128 stands for zero in the data rows.
Some points, one per row:
[122 116 125 127 167  86 139  95 106 133 102 124 107 130 135 130 140 194
  68 131 159 173 131 167]
[ 78  75 100 176 127 105 130 123 140  75 149 123 158 144 167 180 219 100
 104 127 131 128  89 110]
[175 228 116 141 152  58 169 180 118 124  87 154 136 204  70  56 144 102
 190 137 111 121 134 153]
[103 127 133  71 144 165 111 137 147 164 118 219 138  70 181  79  63 227
  87 110 187 105 108  50]
[ 96  86  98 109 164 135 126  92  80  72 192 123 119  97 154 131 138 114
 119 101 112 117 130 118]
[105 115 145 151 165 135 120 154 110 160 157 145 109 100 190 113 136 134
 109 103  84 103 177  98]
[103 136 181 160  30 137  61 115 110 172 154 115  98  54 221 116 103 130
  98 130 138 121 120  91]
[159 100 126 155 144 155 102 122 118 111 151 175 105 123 114 144 189 110
 163 145 121 167 153  96]
[145 104 149 161 132 125 128 116 145 136 135 137 166  94 119 128 183 113
 116 128 155  55 113 141]
[118 110 144 155 114 136 123 136 119 168 115 154 138 129 149  80  84 129
 151 147 176  87 158  85]
[119 152 179  87  59 132  98 152 157 139 162 146 179  58  96  95 134  81
 152 155 100  93 120 108]
[134 133 115  99 101 145  65 127  72 208  46 207 113 185 201  94  44 192
  81 132 122 137 134 118]
[160 192 108 121 141 170 123 122 130 176 140 154 120 135 115 117 153 108
 154 201 146 146 184  85]
[148 139 221  93 169 156 144 192 104  17 226  60 196 100   0 200 239  49
 255 119 191 149  81 125]
[157 202  99 121 130 148 192 118 145 133 139 163 119 146  98  84 144  82
 177 141 162 132 156 155]
[121 127 107 108 113 134 120 172 111  63  65 103 113 178 132 106 134 150
 140  70  93 125 106 139]
[ 75  65 116 136 142 125 122 148 164 180 167 114 109  96 200 147 176 112
 133 116  70 145 141 116]
[153 156 157 105  79 170 135 161 129 176 162 121 128 109  87  99 175 119
 136 159 160 138 165 111]
[127  81 170 120 108 106 128 124 141 184 146 137 105 100 181 119  87 112
  78 163 120 120 128 107]
[132  89 123 115 116  83 147 166 139 106 101 106 167 135 129 152 176 140
 101 109  90 132  96 131]
[135 113 139 158 138 100 151  97 126  89 172 150 126 110 124 166 149 111
 109 129 112  62 128  95]
[ 98 140 137 141  63 144 117 149 171 163 150  80  71 110 153 127 143  45
 114 135  87 111 136 167]
[146 126 149 127 123 141 132 156  85 140 154 136  91 134  94 123 147 127
 170 163 140 128 141  81]
[133  85 203 106 255  94 186  72 105  49 127 187 152  93 110 144  45 247
 135  76 255  42 127 105]
[192 156 120 116 169 134 127 156 106 108  93 150 131 201  73 138 111 147
 175 144 113 149  80 107]
[132 127 147 150 180 109 143 117 136 133 149 100 143  98 120 164 137 127
 132 143 172  66 109 122]
[108 111 131 117  98  98 120 113 115  99 156  79 141 111 163 218 198  96
 107 115 170 112 154 130]
[146 139 140 135 158 101  81 145 146 116  85 141 180 158 112 146 149 144
 138 141  88 129 124 201]
[148 123 108 116  94  74 102  98 112  84 134 107 131 133  52 105 111  85
 153 113 107 139  91 158]
[191 136 148 125 108 111 153 120 112 159 134 151 132 169  66  84 152 136
 167 135  77  83 132 133]
[132 170 112 149 115 115 109 119 122  99 116 131  78 187  64 131 108  78
 117 119  51 148 123 128]
Here are 10 more points, each followed by its number:
[ 79 111 145 111  30 132  92 138 144 166  95  70  96  88 164  92 155  61
  64 135 116 178 149 152] 0
[143 173  68 136 155 119 173  87  74 130 112 149 100 136 183 102 144 125
 140 154 206 174 208  84] 1
[114 150 171 143 142  89 109 129 172 124 107 182 121 146 112 114  90 143
 103  95 110 122  99 136] 2
[110 151 145 101 131 182 119 192 140  66 183  77 163  74  30 134 229   4
 194 149  66 145 105 130] 3
[162 130 111 133 138  67  86 107 104  93 142 133 138 184  50 122 108 145
 179 125  94 144  96 178] 4
[116 123 196 111 209 173  79 158 162  24 239  43 227  68   0 174 232  89
 242 108 159  82  38 157] 5
[101  49 170  99 191 132 145 120 116 120 135  61 129 145 141 199 149 148
  80  77 128 160  89 131] 6
[ 84  91 164  95 201 137 101 121  84 140 124 161 160 138 169 136  82 255
  50  97 178 124  82  70] 7
[147 117 136 117 158  94 185  78 117  99 175 126 114  88 117 150 127  87
 126  88 176  91 119 153] 8
[127 112  97 145 162 100 127 107  75 125 111  98 121 127 168 163 153 132
  95 118  88 169 106 154] 9
Which three of these numbered points are nearest to each point below, looking only along the 6 directions in which the first points spread most? Their numbers follow each, nearest first.
[113  78 178  41 227  99 119 116 166 144 124 136 166 103 205 164  48 210
  87  80 214 152  82  33] > 7 6 2
[166 181  88 138 200 180 203 132 102 133 129 209 108  93 203  91 140 141
 175 139 185 155 166  91] > 1 8 2
[113 146 108 140 153 127 210 150 114 121 142 161 104 152 150 111 154  97
 155 139 178 191 169 118] > 1 9 8
[164 125 109 117 158 152 181 134 141 133 145 158 118 139 149 137 119 152
 149 181 168  97 153 150] > 1 8 2
[107 166 130 128 155 165 106 146 150 132 139 132 137 137 135 159 137  83
 182 182 177 206 115 129] > 1 9 4
Now 10 new points, numbered from 0 again:
[ 65 170  86  80 118 140 118 128 154  83 123  83 125 164 151 109 169 159
 115  86 129 131 139 126] 0
[186 162 117 113  75 157 121 122 102 183 126 188 137  98 131  91 113  91
 172 172 144 113 177 110] 1
[135 156 100 174 161 142 164 126 151 129 121 128 131 175  93 138 130 143
 122 128 129 113 121 151] 2
[136 144 168  93  92  92  95 165  93 148  71 141 114 181 156  54 108 173
 141 132  54 116 132 127] 3
[150 169 102 115  76  93 126 166 166 192  28 181  87 174 162 106  29 187
  78 156  80 149 146 116] 4
[102  83 149 117  64 137 138 100 146 210 149 141 119  89 191 100 109  93
  98 121 114 148 125 131] 5
[151 121 100 125 147 139 148 138 138 150 119 126 131 135 144 187 156 154
 120  91 138 184 126 109] 6
[107 111 188 121  88 136  97  96 136 151 151 112 119  86  71 150 142  77
 141 142 105 101 119 156] 7
[142 126 111 172 121  96 153 173 105 167  98 126 114 131 139 160 120  90
 121 114  91 160 145 174] 8
[129 193  99 130 179 165 209 105 124 177 122 183 105 135 156 140  75 155
 143 148 182 147 160 119] 9
Which three of these numbered points are nearest to each point below, looking only along the 6 directions in which the first points spread most? Their numbers follow each, nearest first.
[167 130  78 134 126  86 207  90 112 123 124 215 112 147 146  61  97 120
 171 190 194  56 122 170] > 9 2 1
[137 125  68 169  87 102 163 133 124 140  85 134 137 187  99 141 188 127
 121 107  53 149 139 173] > 8 2 0
[ 99  77 112 104 159 111 102 122 145  68 142  49 104 101  98 204 173 111
 123  65  93 158  89 127] > 0 6 8
[114 103 116 118  50 132  89 130 149 174 190 134 139  61 205 115  91 118
  77 131  86 102 119 119] > 5 7 0
[122 123 107 115 116 122 106 122 115 109 121 186 107 127 186 148 124 130
 103 123 132 145 145 173] > 0 6 8
